Each row has a hidden score. How much does it go up from the first row of each pair to the second? 15 means little or no change, 30 a big rise and 0 a big fall. The score is a weighted sum of the row's numbers plus the product of two more (or one squared), each taken from its middle value.
[-35 -58 -62 -44  65 -92   2 -37 -15  61  63  55 -14 -53  42  51]
[ 35  30  39  29 -18  22   8  47  21  17 -50 -37  -3  22 -42 -39] -> 15
[-15  16 -26 -37  36  -3   9  -9 -36  61  12   4 -14   9  16  10]
[  4  21  26  42 -42  35   9   5 -10 -17 -25  -9  16  20 -27 -23] -> 17
[ -2  40   9  10  16  10   4 -11   8  28 -10 -21   7  42 -15 -30]
[ 11   7   6  20 -10 -13   1  33 -55   2  -9  11  -1 -22  13  15] -> 22
[ -6 -33 -49 -42  29 -15  11 -61 -23  14  42  39  34 -29  -2  13]
[ 18  17  32  29  -6 -15   6  26  21  -4 -14  -3   7  -2 -23  11] -> 15
[-26 -50 -41 -70  64 -19 -16 -35 -44   6  66  59  16 -39  66  44]
[ -5 -69 -40 -43  43 -66   0  -4 -47  21  47  35  10 -48  37  65] -> 17
[ -9  -4   8   6  -4 -35 -15  -4  -5 -44   6  13 -11 -31   4  -2]
[ 17  26  37  20 -50  53 -23   9  47 -36 -13 -17  43  12 -25  -7] -> 15
[ 27  32  32  39 -40  46  15  33 -10  -4 -52 -28   1  25 -31 -21]
[  3 -34 -13  -8  20 -35 -14 -35  29 -19  43  20  48 -18   8  29] -> 15
[  3 -18 -24 -25  32 -45   5  11 -50  40  14  19   5 -29  12  24]
[ 13  43  36  31  -5  52   9  25  67  -8 -43 -56 -30  63 -33 -75] -> 10
[-37 -54 -63 -63  44 -43  -8 -18 -71  53  61  73 -27 -81  86  74]
[ 21   5 -16 -32  12  61  17 -54  43  34  20  15  50  34 -11  15] -> 11
[ 19 -20 -11 -11   4 -14   7  -9 -13   5  10   7  18  -9  -7  21]
[  6 -39 -31 -31  22 -20  -6 -15 -10  19  32  20  31 -13  23  59] -> 13
[-23  12  -9 -22  12  19 -15 -10 -48 -14  15   0 -10  13  22  15]
[-25 -41 -65 -49  42 -46   4 -10 -71  58  47  48 -16 -49  60  55] -> 18
[ 10  33  19  36 -27   0   6  23   2  -5 -19  -9   0  12 -26  -9]
[ -2   5 -16  23 -16 -28  10 -39  42  13  15  15  29   0 -18   1] -> 11
[-13  38  25  24 -20  38  -5 -19  18 -36  -8  -1   7  13  -5 -34]
[  3  12 -11  11  16 -12   9 -26   8  38  14  15   9   2   3   1] -> 12
[ 36  36  44  35 -30  29  12  32  21  21 -50 -42  10  29 -34 -19]
[ -8  27  42  56 -48  36   4  35  23 -50 -53 -43 -32  43 -25 -63] -> 19
[ 20  -5  26 -25   2  33 -18   3   9 -45   3 -21  27  18 -20   2]
[ 12   5  47  28 -32  30  -3  27  10 -69 -34 -35   3  27 -26 -30] -> 14
[ 23  43  33  85 -77   5  35  42  59   8 -71 -53 -31  42 -69 -58]
[ 37  24   4  17 -32  23  20  31 -46  44 -25  -1  14   2 -13  21] -> 17
[ 26  15  43  33 -17   1 -18  37 116 -22 -37 -40 -12  36 -48 -81]
[-34 -46 -69 -38  34 -81  -1 -48 -13  57  55  40 -10 -51  45  44] -> 21
[ 38  39  68  69 -45  37  11  71  34 -26 -63 -49 -15  26 -32 -45]
[  5  34   2   9  -4  19   3   6 -22   4 -20 -24 -13  20  -6  -7] -> 19
[ -2 -16 -25  -2  10 -48   6 -22 -13  26  27  40   1 -38  22  15]
[-28   8 -28  18 -10 -58  14 -10 -42  20  14  20 -33 -27   9   9] -> 21
[-30 -31 -62 -47  53 -51   4 -39 -36  62  58  58 -16 -49  63  54]
[-13 -63 -17 -62  39 -24 -25  11 -57 -32  51  57  30 -55  41  53] -> 11
[ 32  43  59  46 -45  58  -3  43  48  -1 -51 -53   0  55 -13 -12]
[  7  24  35  -4 -12  62 -20   8  22 -30 -22 -28  12  43  -4 -19] -> 16
[-45 -61 -84 -61  51 -63   1 -28 -76  44  63  51 -15 -56  61  51]
[ -2  31   8   7 -32  54   7 -16  38 -19 -24 -36   2  54 -42 -35] -> 9
[ 15  49  52  47 -59  78  10  49  33 -31 -56 -40 -18  39 -42 -36]
[  3  19  15  33 -16  11   8 -13  13  11   3   4  11  16  11  14] -> 9
[  4  27  27  36 -17 -26  -8   0  36  -8  -6 -18   6   8 -14 -21]
[-43 -34 -66 -58  52 -49  19 -32 -65  82  52  79 -39 -82  70  56] -> 15
[ 46 -13  37  31 -34  26  -1  49  70 -48 -42 -49   4  52 -55 -39]
[ -8 -34 -30 -37  13 -11  -8 -23 -40 -12  33  33  27 -25  26  39] -> 19
[ -2 -56 -41 -57  39 -44   2  -2 -47  34  43  36  12 -42  37  69]
[  5  -5 -12   2   8 -40   3 -25   8  36  12  12   8 -12   3   2] -> 15
[ -4  52  15  86 -58 -23  22   0  49  -6 -49 -45 -43  47 -51 -42]
[ -2  15  20  16 -26   4 -10  -2  26 -66 -12 -13   4  -2 -30 -20] -> 18
[ 20   4  45  15 -31  29  -9  31  54 -88 -31 -42   6  20 -44 -68]
[ 70  31  46  69 -71  44  15  66  12   9 -62 -30  41  25 -59 -23] -> 17
[  2 -19 -31 -24  12 -28   3 -34   7  -4  30  25  28 -22 -12   4]
[ 39  14  46  47 -45  28  11  69  41 -16 -64 -50 -27  40 -42 -49] -> 12
[ -1   5  17  -3 -14  27 -10   4  12 -79 -10 -25   3  24 -33 -31]
[-29 -39 -52 -56  35 -13  -6 -60 -34   5  48  44  17 -26  32  16] -> 14
[-25 -71 -75 -82  47 -29  -1 -40 -55  66  67  65   2 -59  78  92]
[-44 -37 -51 -54  66 -72  -1 -18 -56  70  53  60 -43 -66  60  61] -> 21
[-26 -13 -44 -27  33 -40 -10 -39 -17   3  42  36   4 -23  15   4]
[ -8   8 -13  34 -11 -46  -3  17 -38  33   6   5  -9 -19  32  44] -> 21
[ -7 -20 -34  -6   5 -38   9 -34 -22  34  24  43   3 -39  27  26]
[ 14 -11   6 -21   0  32  -3 -11  -4 -37   6   4  35 -10  -6 -22] -> 9
[ 12   7  -7 -14  11  -5   6   7 -20   9   0  14  16 -11 -17 -11]
[  1  34  25  24 -11  18  13   0   7  -7 -23 -22  -3  22 -22 -28] -> 10
[  7  21  76  59 -13 -36 -15  66  76 -36 -50 -45 -24   9 -42 -67]
[-30   5  -7 -20   4   8  -2 -29 -37 -30  11   3 -12 -18  11   0] -> 13
[  0   2   2 -12   6   7   5 -24   0   2  18  29  28 -32   3   9]
[ 36 -10  57  45 -29  21  -3  68  61 -72 -43 -46  11  52 -48 -46] -> 16
[ 35  10  46  36 -40  34  -5  17  40 -16 -29 -22  28  26 -21   1]
[ -6 -43 -52 -44  39 -40   9 -24 -30  47  38  29  18 -23  23  60] -> 14
[-10  79  32  52 -25  25   7  38   7  18 -55 -63 -48  60 -23 -37]
[-53 -35 -63 -46  36 -22   4 -54 -82  31  60  92 -23 -72  87  44] -> 5
[ -6  -8 -37 -44  25   0   2 -20 -43  -4  24  17  18 -15  -2  -4]
[ -4  26  38  42 -48  26   4  36   4 -53 -58 -66 -44  48 -47 -57] -> 12
[  8   8  -2  19 -19 -12   7 -30  27   8   1   7  20   3 -17 -15]
[-14 -56 -69 -64  65 -36  18 -59 -18  45  69  82  16 -65  36  37] -> 21
[ 22  18  49  42 -33  26  -8  46  41 -48 -42 -48 -10  41 -40 -40]
[ 15  35  28  53 -38   3  13  25  22  -6 -40 -33  -8  30 -48 -47] -> 17
[ 45  20  15  22 -17  26  18  16  24  39 -28 -22  40  30 -42 -14]
[-18 -23 -34 -20  28 -38   0 -25 -38   4  26  26   0 -27  16  13] -> 21
[ 21  37  43  43 -27  24   9  19  39  20 -28 -32  21  35 -29   3]
[ -4 -41 -48 -29  32 -64  23  -1 -42  75  35  51  -9 -52  27  54] -> 24
[-16 -55 -51 -43  37 -58   5  31 -98  73  35  55  -8 -68  74  70]
[ -3  44  49  65 -29 -12  -5  30  58 -34 -48 -42 -18  28 -37 -84] -> 14
[-25 -69 -51 -68  51 -65 -21   3 -60  19  63  60 -19 -88  80  78]
[ 18   8  37  38 -44  48  -1  52  27 -67 -54 -60 -22  61 -41 -33] -> 10
[-12  18  -8  -5 -15  24   5 -31 -11   1   8  27  10 -19  12   4]
[ 32  15  63  47 -26  26  -1  77  50 -28 -65 -59 -10  33 -47 -57] -> 9
[ 42  34  35  22   2  45   8  20  82  22 -27 -44  34  58 -42 -44]
[ 18   5  -1   2  -8  20  -3 -19   6  15  13  14  32   9   8  39] -> 28
[ 31   2  18 -10  -4  14 -10  32  -9 -22  -6  -2  26  -4  -7  11]
[ 35  11  70  35 -38  25 -22  66  58 -68 -37 -42   6  23 -31 -26] -> 13
[ -2  32   2   8  -1  11  -5  -2   1  39   2 -23   2  33   6  34]
[-33 -80 -55 -66  39 -57 -18 -19 -61   1  64  63  -8 -79  62  72] -> 24
[-24 -30 -18 -65  77 -19 -15 -20 -40  21  40  41  -4 -29  52  23]
[-16 -70 -39 -50  63 -61  -5 -13 -37  73  63  73  11 -62 100  99] -> 22
[  7   3  -8 -16  14   7   2 -27   0   7  13  35  22 -33   5   1]
[-17 -34 -30 -46  20 -26 -18 -16 -45 -52  39  35  -1 -45  10   7] -> 17
[ 18  43  31  37 -25  24   3  13  29  32 -28 -40  15  45 -10  24]
[-14  42  25  45 -20 -25   4  16   3 -14 -21 -21 -24  11 -16 -17] -> 27
[ -3  50  45  43 -38  61  -3  23  12 -29 -41 -25 -19  22  -3 -46]
[  5   8  -1 -27   8  16 -18  12 -26   5  18  13  14 -17  23  39] -> 21
[  2  -8  -5  -9 -19  26  -2 -19 -16 -42   6  -8  39  14  -9   6]
[-12 -46 -13 -16  25 -40  -7  -2 -29 -25  29  30  33 -35  14  25] -> 15
[-15 -29 -61 -33  21 -25  -2 -28 -38  83  46  40   3 -25  75  86]
[ -9  15 -12   0  13  -1  11 -47  16  34  23  36   7   0  10   5] -> 16
[ -8  39  29  23 -10  47  -6 -20  40  -4 -22 -27 -10  59  -3 -24]
[  3  28  66  39 -20  36 -17  26  47 -33 -42 -35 -13  35   0 -46] -> 12
[ 24  13  47  54 -56  30   5  62  17 -52 -64 -50 -22  42 -45 -59]
[ 14  45  35  47 -40  64  11   2  50   0 -41 -20  -5  32 -25 -42] -> 21
[-22  -8 -15 -54  68  -6  -5 -16 -41  32  25  27  -7 -12  44  18]
[ -6  10   3  -7  13 -13   7   1 -20  21   4  11   5 -11   3  11] -> 24
[ 11  16   3  -5   4  14  -6 -22  12  14   6  17  16 -20   3  -2]
[ -63 -106  -94  -84   91  -89    7  -97  -54   13   98  110  -29  -96
   92   53] -> 6
[-50 -11 -47 -63  62 -15 -12 -53 -51  27  52  32 -16 -11  65  29]
[  1  16  45  32 -38  30  -8  65  20 -84 -64 -64 -61  36 -46 -65] -> 20
[-18  32   1  50 -28 -35   0 -16  16   5 -10 -15 -14   4 -21 -15]
[-34 -36 -35 -63  39 -19 -32 -24 -34  -2  60  57  18 -71  73  54] -> 12
[ -5   7  37  17 -32   1 -10  11  16 -72 -24 -30  -7   1 -24 -27]
[ 18 -32 -14   5   6 -56  13   7  -3  69  22  42  18 -48  15  58] -> 17
[ -1  22  53  35 -26  12  -8  38  51 -87 -36 -43 -16  22 -44 -49]
[ -5  41  -6 -19  -5  66 -11 -20 -11   7  -2 -29   0  53  11  14] -> 11
[ 52   9  37  33 -52  83  12  -6  85  18 -29 -38  56  71 -28  15]
[-12 -13 -22  -7  26 -54   7  -8  -3  42  31  33  -9 -27  23  61] -> 25
[ 34  45  56  67 -58  31   5  50  54  13 -49 -53  -4  56 -31  -8]
[-34 -30 -62 -45  57 -58  -7 -29 -72  63  53  55 -22 -50  84  28] -> 21
[ 11  46  35  24 -26  38 -13  39  20 -36 -41 -57 -18  52 -36 -35]
[ -42  -73  -76  -58   72 -112    8  -54  -20   70   71   79  -20  -92
   67   37] -> 15
[  4 -21 -27 -17  29 -43  23 -18 -11  58  37  67  12 -69  27  30]
[ 30  55  53  59 -30  53   0  50  71  14 -53 -64   1  82 -16 -28] -> 1
[ 19   6  66  37 -35  24 -11  43  29 -71 -43 -29   0   8 -28 -44]
[-10  13  -2  -7  19 -28   1 -18  17 -13   8  -6  -2   1 -22 -15] -> 22
[ 12   2  30   3 -17  -5  -2  10  -2 -45  -4  -4  15 -20 -13  13]
[ 31  44  46  25 -30  41   8  68  21  -9 -60 -61 -10  53 -62 -43] -> 12
[ 30  16  70  39 -45  56 -20  93  35 -64 -64 -65 -17  41 -32 -42]
[ -1   0 -37 -34  29  -4   3 -26 -27  56  16   2  -6   2  16  31] -> 16
[ -4  39  46  20 -28  64 -13  22  28 -33 -38 -50 -29  55 -11 -19]
[-47 -53 -54 -69  49 -61 -28  -9 -85   4  59  49 -42 -68  67  58] -> 28
[ 15  40  38  51 -30  28  22  28  15  -4 -48 -37 -14  42 -38 -27]
[ 26  47  51  66 -62  33   7  35  41  -3 -61 -63 -20  56 -33   1] -> 17
[-24   2 -24 -17   1  13 -15 -44 -10 -13  40  34  22 -31  42  18]
[ 13  18  45  70 -47  22  -3  61  47 -60 -52 -59 -19  57 -48 -46] -> 8
[ 13  24  35  38 -45  43   7   2  32 -31 -36 -27   9  29 -41 -45]
[ 38  45  41  49 -49  60   5  19  48  20 -42 -38  15  55 -21  -9] -> 11
[-13  19  -6  25 -14 -15  -6 -24  -1 -26   5   0  -4   0  -6  -9]
[ 29  31  57  57 -52  59  -5  57  55 -52 -50 -33 -12  31 -18 -55] -> 21
[  7   6  35   3  10  39 -13 -14  23 -13 -12  -9  13  37  10 -16]
[ 17  15  55  34 -30  33 -12  46  11 -58 -36 -38   5  24 -18 -16] -> 23
[ 35  26  22  33 -61  75  14 -10  57   5 -30 -28  17  60 -24 -12]
[ 15  30  24  45 -47  30  17   8  42 -11 -43 -42 -13  44 -48 -44] -> 12
[ -1  -3 -32 -26  18 -21  14 -14 -26  59  19  19   2 -13   8  28]
[-27  38  11  47 -32 -47   5  -6  10 -36 -17 -24 -35   5 -34 -31] -> 25
[ 17  16  -3   5  -2  24  10 -11  -9  22 -16 -19  13  26 -26 -22]
[ -6   5   0  15   2 -45   1   0 -15   0   0   0  -6 -19  -8   4] -> 24
[ -6  57  26  26 -34  49   0  27 -24 -34 -36 -53 -28  51 -28 -19]
[ 23  45  49  38 -11  32 -11  27  48   0 -29 -42  18  48 -15  -9] -> 4
[ 39  30  45  29   0  27   9  58  75  -2 -52 -44  -7  36 -56 -80]
[ 16  20  62  70 -46  -3  -2  54  66 -38 -54 -49 -23  30 -41 -61] -> 15
[ 28   7  49  37 -20   6  -8  44  57 -59 -36 -44  21  36 -54 -25]
[  4  21  25  11 -38  42  -1  36 -12 -65 -40 -39   4  26 -42 -28] -> 22
[ 33  17  34  45 -24   5  14  18   6  21 -43  -6   1   4 -22 -21]
[ 24   2  27  21 -26  24  -1   3  31 -44 -12 -25  34  31 -29 -19] -> 20
[-22 -53 -24 -43  23 -28  -9  -3 -58 -28  38  27  17 -33  32  54]
[-13 -33 -26 -20   5  -7  -4 -51 -11 -24  33  24  30  -3   3  32] -> 16
[ 14  33   0  10 -13  20  10   9 -20  12 -23 -14  -2  22 -28 -19]
[ 12 -10  30   7  -6   1  -4   3  12 -38  -3  -7  21   5 -14   1] -> 8
[ 11  22  48   9 -28  33 -30  35  28 -72 -12 -14  14   0 -20  -9]
[  1   4 -13 -19  12   5   1  -9  -9  33  21   6  18   5  22  47] -> 6
[ 18  28  19  13 -10  31   5  13  -6   0 -25 -18   0  25 -23 -35]
[-34 -40 -80 -73  72 -31   0 -57 -58  52  59  53 -10 -36  57  18] -> 17
[-18   7 -52 -23  39 -20   9 -45 -36  80  25  20 -19  -5  30  14]
[-39 -35 -53 -30  16 -33  -6 -42 -50  35  44  46   2 -36  57  63] -> 18
[ 35   7  26  37 -58  59  10  10  12 -37 -39 -31  28  42 -55 -39]
[-29 -29 -34 -39  29 -22 -10 -22 -33   7  52  64   9 -63  63  47] -> 18
[ -6 -21  -3   3  10 -41  -4   0 -23 -10  13   7   9 -17   3  32]
[ 11 -10  16  -9 -13  15  15   3  -8 -34 -12 -22  20  15 -34  13] -> 8
[-31 -48 -62 -54  55 -60  18 -19 -58  64  46  46 -14 -54  40  52]
[  6 -39 -16 -21  17 -26  -3 -25 -15 -22  35  27  32 -24   5  18] -> 13
[-35 -84 -37 -50  64 -92 -12 -29 -35   8  63  62   0 -74  60  56]
[-26 -36 -33 -49  44 -37 -24   7 -39  51  54  57  -1 -69  83  69] -> 24
[ 23  30  39  30 -35  35 -26  19  79 -31 -25 -20  21  19 -30 -46]
[ 17  42  23  34 -23  53   5 -14  49  24  -9 -11  17  34   1   3] -> 10
[ 22  49  48  65 -43  36  10  53  60  12 -61 -53 -37  54 -28 -36]
[-10 -38 -44 -37  17 -35   0 -23 -59  -9  34  41  -3 -42  18  17] -> 18
[ 24  10  45  31 -30  28  16  26  34 -32 -44 -52   6  43 -63 -13]
[-22   0 -29 -30  28  -1  -1 -44 -10  17  41  39  23 -37  33  13] -> 25
[ 22  18  34  45 -45  12   2   2  54 -19 -24 -22  24  22 -39 -35]
[-12 -10 -33 -36  13  -3  25 -50 -24   0  18   1   1  -1 -30  11] -> 13
[-10  43  44  72 -43  -1  11  13  27 -34 -52 -53 -42  35 -38 -61]
[ 26   9  13  19 -36  47   8   2  13 -25 -39 -45  22  52 -50 -38] -> 14
[-20 -32 -31 -11  13 -61  -4   9 -80  21  22  44 -29 -58  58  53]
[ 11  23  38  46 -61  46   5  55  13 -61 -65 -55 -37  48 -44 -55] -> 15
[ -9  15 -17 -33  27  25   5  -9 -25  -8   0 -30  -4  34 -28 -11]
[  0  -9  -2   1   5 -30   2 -10  -6  -9  21  14  28 -12   7  16] -> 17
[-44 -51 -63 -62  49 -63 -12 -44 -40  25  59  57 -19 -64  56  45]
[ 14  28  44  58 -44   1   9   4  73 -19 -32 -28 -13  15 -37 -39] -> 11
[ 29  24  22   7   8  13   3  23  -6  18 -20 -22  17  20 -21 -13]
[-14  -7  -3 -16   8  -6  -3 -13 -14 -16  16   3  17  -2   6  17] -> 16
[ 24  23  36  17 -29  63 -12  41  70 -55 -32 -46   4  47 -40 -57]
[-26  -8 -33 -38  59 -26   3  -8 -46  21  29  11  -6 -11  17  18] -> 9
[ 22  41  52  46 -39  46  13  55  18 -14 -66 -61 -31  52 -35 -48]
[-32 -48 -62 -59  61 -45  11 -30 -60  64  55  68 -29 -72  69  58] -> 18
[-34  13 -22 -18  26 -15  -9  -7 -51  35  23  24 -25 -18  46  28]
[ 15  27   8  27 -42  50   8  -6  37 -18 -39 -53   4  67 -61 -42] -> 7
[-23 -53 -64 -70  62 -59   6  -2 -66  65  47  50 -14 -62  42  53]
[ -8 -56 -35 -35  34 -34  -4 -46 -10  -6  57  58  41 -36  25  36] -> 15
[ 18  18  41  49 -43  22  -6  19  43 -45 -38 -38  -2  35 -37 -61]
[ 10  33  38  52 -31   1   6   9  51 -14 -31 -23 -14  20 -40 -33] -> 15
[  8  23  51  29 -49  57 -14 -10  48 -61 -18 -18  25   9 -11 -41]
[-11  43  34  19 -14  26 -14  24 -27 -40 -31 -34 -39  19 -12 -26] -> 16
[-38 -45 -73 -72  67 -45 -11 -56 -46  44  62  41 -25 -33  61  42]
[ 22  33  50  14 -42  57 -15  29  47 -23 -32 -25  14  13 -26 -23] -> 16
[-21 -50 -71 -40  26 -60   2 -62  -2  48  61  47   8 -44  43  51]
[ 16  15  40  42 -30   5   6   7  86 -25 -35 -33  -4  28 -53 -49] -> 12
[-32 -58 -77 -69  68 -42  -8 -35 -39  68  77  52   7 -24  89  93]
[-22 -59 -68 -57  63 -68   0 -13 -57  79  58  60 -20 -64  77  69] -> 24
[-42 -39 -32 -42  36 -35 -25 -25 -70 -10  53  54  -4 -63  74  43]
[  8   5  -2  -9  25 -26   7  -8  -3  19  10  14   2 -20   0  -1] -> 18
[ 13  43  45  28 -48  74  -4  24  58 -38 -37 -27  -3  29 -28 -50]
[ 15  -6  10 -11  -4  -4  -5  18 -17 -37   3   8  11 -26 -17   8] -> 10
[ -4 -15 -27  -1  -6 -31   3   2 -52  45  21  36 -15 -55  51  64]
[-41 -76 -63 -80  65 -66 -17 -35 -48   8  75  62  -2 -72  69  57] -> 8
[  7  11 -24 -19  10   9  15  -1 -39  38   7   6  19   7 -10  20]
[ 31  -8  10  23 -46  53  11  -5  16 -46 -35 -18  18  36 -36 -56] -> 22
[-21 -80 -55 -50  51 -94   0 -27 -29  30  57  51   4 -66  35  53]
[-35 -24 -52 -48  36 -24   7 -61 -38  -3  40  27 -11 -22  19  14] -> 14
[-16  14 -16   4   1 -19  -9   6 -52   9  10   7 -22 -13  35  44]
[ 19  37  50  28 -43  60   5  33  44 -25 -54 -30 -21  17 -37 -53] -> 5
[  5 -10 -31 -22  27 -21  10  17 -54  75  20  30  12 -37  24  38]
[-17  38   7  53 -31   6   8  -9   2 -13 -27 -32 -23  41 -30 -31] -> 14
[ -6  -1 -15  22  -9 -32  12 -33  13  15   8  30  10 -25 -10  -2]
[ 18  60  33  32 -21  41  18  35  44   0 -51 -71 -38  57 -48 -43] -> 4
[ 16 -11  32  -9  -7  13 -21  14  -4 -50  -1  -5  29 -18  13   4]
[ 16  41  47  31   1  13   6  38  47 -12 -49 -61 -34  49 -40 -32] -> 16
[ 25  16  47  41 -38  33   5  41  44 -37 -51 -46   0  43 -57 -47]
[ 23  11  47  51 -38  35  -4  34  40 -60 -44 -53   3  53 -36 -47] -> 16
[-53 -60 -79 -81  72 -38  -8 -46 -77  49  72  64 -20 -52  96  54]
[ 21  32  22   7 -24  47  -8 -12  32 -12  -4 -16  23  14  -3  -7] -> 18
[-19  16 -44 -52  44  18  -8 -46 -20  14  31 -11   4  23   1 -18]
[ 17  39  48  44 -19  42   7  47  67 -11 -56 -49 -25  43 -30 -67] -> 20
[-59 -70 -86 -77  46 -56   7 -55 -80  22  62  65 -20 -66  48  51]
[  9  46  36  13 -22  59   5  26  13 -22 -30 -21  -2  22 -23 -32] -> 14
[ 36  27  27  28 -18  33  13  30   2   6 -33 -16  32  23 -32 -29]
[ 23  -6  -8   3  -1 -16  10 -12  -5   9  -5  -3   9   5 -28 -15] -> 15
[ 41  15  58  39 -43  30   1  61  48 -60 -49 -47   3  17 -48 -49]
[ 16  46  60  40 -54  62 -12  30  44 -24 -34 -24  19  19 -19 -28] -> 16
[  0 -46 -56 -56  38 -12   3 -29 -42  54  53  41  15 -26  58  84]
[ -8  18  -5 -13  33  24   1 -33   4  27   7  -7  28  28   5 -12] -> 10
[ 39  24  60  63 -44  14  15  64  60   1 -71 -46 -17  30 -43 -42]
[-31 -31 -39 -26  28 -65 -14 -22 -39  11  39  46 -10 -56  41  15] -> 21
[ -6   2 -21  -8  -2   6  -2 -27 -25   2  12   9  17   0   6   3]
[ 16  38  55  70 -38   4  -3  47  79  -8 -62 -63 -31  44 -42 -64] -> 10
[ 43   6  47  20 -21  43   0  53  29 -45 -45 -56  20  53 -51 -13]
[ 19  37  61  58 -32  23  -4  67  60   8 -69 -56 -39  49 -26 -42] -> 18
[-16 -68 -50 -65  58 -45  -4 -34 -43  40  59  44  13 -47  58  68]
[-30 -27 -22 -46  35 -17 -18 -23 -26   1  52  57  24 -72  51  36] -> 22
[-40 -48 -57 -65  64 -66  -9  23 -94  75  45  47 -51 -68  75  68]
[  2  13  -3 -33  27   2   2  -1 -17  15   0 -10  11   3 -27 -25] -> 3
[ 17  46  45  41 -30  48   6  43   6  -9 -55 -39 -17  32 -28 -41]
[  9   9  52  47 -36  25   2  42  46 -45 -47 -30 -34  29 -29 -57] -> 18
[ 22  12  47  43 -35  20   8  29  25 -56 -44 -38  -1  28 -34 -34]
[ -4  69  19  32   5  20  10  -2  21  50 -28 -33 -19  56 -15 -53] -> 13
[-20 -31 -34 -35  28 -42   6 -19 -31  51  48  70   2 -79  57  59]
[-77 -62 -58 -54  71 -89 -20 -32 -62  11  70  57 -36 -76  80  40] -> 14
[ 32  17  17  44 -44  43   7   8  37 -34 -41 -28   3  40 -43 -66]
[-44 -20 -59 -28  19 -16   8 -44 -71  23  36  34 -15 -18  37  43] -> 8
[-30  13 -14  22 -17 -27  -7 -28 -23 -19  10   3 -16  -6   6   1]
[ 12  43  19  27 -32  53  29  21   4 -18 -56 -66 -28  65 -69 -43] -> 5
[  9  50   9  15  -9  58  15 -12  40  38 -26 -26  13  55 -36 -25]
[-37 -22 -32 -61  35   0 -20 -38 -24   0  52  36  18 -40  45  36] -> 22
